In the data rows, the value 128 means zero.
Some points, one per row:
[223 183 186 131  84  41 107 210  59 211 208  75 165  57 141 135]
[157 233 167 114 144  32  75 248  79 177 163  96 139 157 158 159]
[191 227 188 116 143   0  60 229  66 227 206 140 167  81 136 195]
[170 161 157 117 103  85 129 137  79 140 165 108 103  67 127 123]
[137 105 128 120 156 127 138 145 166 138 127 153 134 153 121 139]
[ 84 133 110 139 143 139 145 110 140 105  97 154 110 136 142 101]
[134 117 130 122 106 128 148  94 122 117 110 116 132 147 138 128]
[ 80  59  95 109 107 177 174  36 165  62 124 141 130 158 108 112]
[122 172 134 136 138 115 105 173 120 132 146 135 117 133 129 152]
[164 198 179 156 157 111  89 192  93 142 170 157  99 114 129 112]
[106 117 118 164 133 142 132 118 145 109 117 179 112 144 138 130]
[255 255 239 106 142   0  56 255  47 255 255  95 158  47 119 202]
[189 195 188  67 122  13  89 227  62 226 219  90 138  64 114 158]
[106  97  86 158 131 140 108 100 131  88  77 137  91 173 125  90]
[ 71 117  88 108 144 171 179 104 135  87 117 138 114 155 142 120]
[ 16  19  45 139 141 255 180   5 209  47  43 160 107 183 133  89]
[ 90  50  56 137 159 242 161  36 197  66  42 142 103 146 103 101]
[210 200 177 119 118   6  67 255  78 255 178 124 130  91 116 180]
[121 108 119 159 164 121 130 118 162 109 103 131 126 142 128  93]
[151 115 116 126  99 169 137 113 125 126 133 124 127 117 127  95]
[138 159 157 126 102 115 116 164  86 125 158 169 112 106 141 101]
[ 90  91 101  88 133 184 131 118 149 118 114 101 139 167 126 116]
[166 175 150 148 134  69 106 184 133 182 172 155 151 106 142 161]
[120 157 127 129 117 128 117 156  94  95 124 138 119 141 165 100]
[161 181 154  95 129  76 141 157 104 146 176  99 148  90 137 143]
[ 98  32  65 137 102 227 185  37 174  53  89 117 115 137 112  95]
[243 250 250 113 148   0  67 255  54 255 245  94 180  14 107 206]
[123  78 138 145 155 146 109 132 160 102 123 142 154 118 140 116]
[255 254 212 136 110   0  88 255 102 255 194  78 163  53 139 221]
[135 119 111 119 145 155 144 102 153 117 113 120 140 112 122 125]
[134 118 106 136 146 112 109 146 145 123 120 100 102 175 112 109]
[ 78 158 142 135 116 164 142 112  80  89 145 187  94 195 138  69]
[ 91  96 110 102 130 158 168  68 161  77 108 146 130 168 136 137]
[ 30  56  69  94 130 239 186  30 166  70  94 128 103 214 129  80]
[ 45  91  61 131 144 224  99  63 180  65  50 119  96 227 148  98]
Here are 16 more points, each followed by its number:
[ 67  76 105 174 154 249 161  63 161  38  85 176  78 180 120  76] 0
[ 64 135  91 123 149 130 100 146 153 110  86  94  98 208 140 116] 1
[238 241 237  99 146   0  86 232  71 252 250  80 179  48 123 181] 2
[ 67 124  88 120 155 161 114 119 161  94  89 106 113 215 163 106] 3
[107  53  89 134 113 215 178  33 157  76  97 144 112 109 102 104] 4
[153 164 161 153 103  44 108 178  74 161 170 143 148  82 133 121] 5
[109 110 120 108 117 149 175  76 148 103 122 117 134 126 109 154] 6
[ 70  10  80 133 112 255 204   0 185  44  75 150 106 138 115  79] 7
[160 211 171 149 143   0  86 219  71 202 139 100 125 111 141 185] 8
[155 198 178 133 150  43  81 203 101 179 169 134 118  98 126 143] 9
[175 160 182 109 106  42 132 163  95 153 186 146 155  68 134 151] 10
[ 91 110  88 149 158 175 154  78 149  75  78 142 109 140 126  93] 11
[104  88  83 154 116 234 141  95 161 123  68 137 131 126 134  97] 12
[107  97  86 166 168 142 166  83 183  78  68 191 102 137  96 134] 13
[171 179 170 128 167  69  85 188 132 168 157 133 127 122 145 169] 14
[244 250 230 122 150   0  61 255 119 229 216 156 152  62 126 223] 15
Which two of these numbered points are nearest to each point below, ignoring the direction in which the first points spread most? Their numbers follow each, nearest first.
[167 173 170  69  88  48 125 186 121 206 171 109 166  97 131 211] > 6 10
[132 103 114 135 101 151 140  66 106 100 115 125 114 113 124  93] > 4 7
[254 224 193 141 126   0 104 255  81 252 179  51 160  34 128 241] > 6 12
[ 26  55  51 153 132 217 144  28 168  71  33 149  88 221 142 105] > 8 9
[142 107 167  80 145 128 127 136 146 120 163 123 139 142 108 124] > 2 6
[217 210 200  96 115  11 106 210  70 197 232 125 135  67 133 155] > 10 2
[182 154 153 136 170  41  89 151 151 135 162 169 133 132 114 185] > 15 14
[ 95  46  61 119 106 241 171  49 176  91  55 114 127 163 126  89] > 12 4
[139  96 132 104 100 149 152  91 131 131 148 136 127 118 129 107] > 7 4
[ 97  81  55 153 172 153 178  59 169  65  39 142  90 156 104 145] > 13 11
[109 172 134 103 144  97  88 162 120 150 111 103 125 180 148 146] > 3 1
[156 152 119 153 151  76 134 118 143 118  90 145 123 122 118 172] > 13 11
[ 69  59  69 160 138 204 163  41 184  73  40 182  85 174 115 110] > 13 11
[209 202 213 108 147  12 108 202  93 219 212  98 165 101 108 153] > 2 6
[216 193 194  92 119  42 101 188  89 223 222 110 162  90 130 128] > 2 10
[166 108 141 104 129 110 162 104 160 155 139  95 173 108 121 178] > 6 2
[146 156 163  92 119  96 128 147 103 152 192 145 118 102 122 126] > 10 2
[170 174 198  95 123  97  97 187  93 180 200 109 149  93 128 131] > 2 7
[152 194 180 139 150  61  87 187  99 171 185 169 126 109 123 158] > 9 14
[155  78 124 178 113 167 134  79 138 130  93 117 112  99 125 131] > 4 7
[117 129 162 116 116 156  97 132 107 148 180 121 150 134 127 118] > 2 9
[157 164 162 161 105  76 113 146  78 164 157 145 139 104 126 129] > 5 11
[ 92  84  91 151 107 173 156  49 157  49  94 152 107 139 118 110] > 10 5
[189 190 186 114 143  35  78 239 114 198 161 108 164 103 123 201] > 14 15
[117 124  99 114  92 195 161 105 126 134  96  82 130 104 148 132] > 12 6
[135 175 151 147 155  77 108 172 104 187 161 146 126 111 123 141] > 9 11
[122 162 105 150 161 140 120 130 128 111 105 134  96  88 108 130] > 11 9
[ 84  99 101 131 146 166 126 108 168 111  96 146 101 156 149 138] > 14 9
[154 173 161 142 111  75  95 185  71 181 170 150 138  75 140 128] > 5 11
[ 62   3  54 186 116 255 157   0 183  45  37 124 122 173 140  72] > 12 4
[142 161 127 148  91  86 131 147 110 120 132 144 131 100 143 125] > 5 11
[153  76 122 144  88 118 137 106 139 115 115  89 148  93 106 126] > 4 7
[  5   0  33 113 121 255 198   0 217   0   9 149 105 182 137  96] > 6 10
[ 80  65 103 162  95 171 141  48 129  69  56 131 111 146 142  92] > 5 11
[ 78  84 127  98 136 160 136 121 163 119 139 116 130 153 112 117] > 2 9
[ 84 123 130 153 147 201 111 144 125 143 105 115 101 121 126 101] > 12 0
[ 51  84  64 179 167 210 150  25 154  43  51 145  99 167 113  63] > 11 9
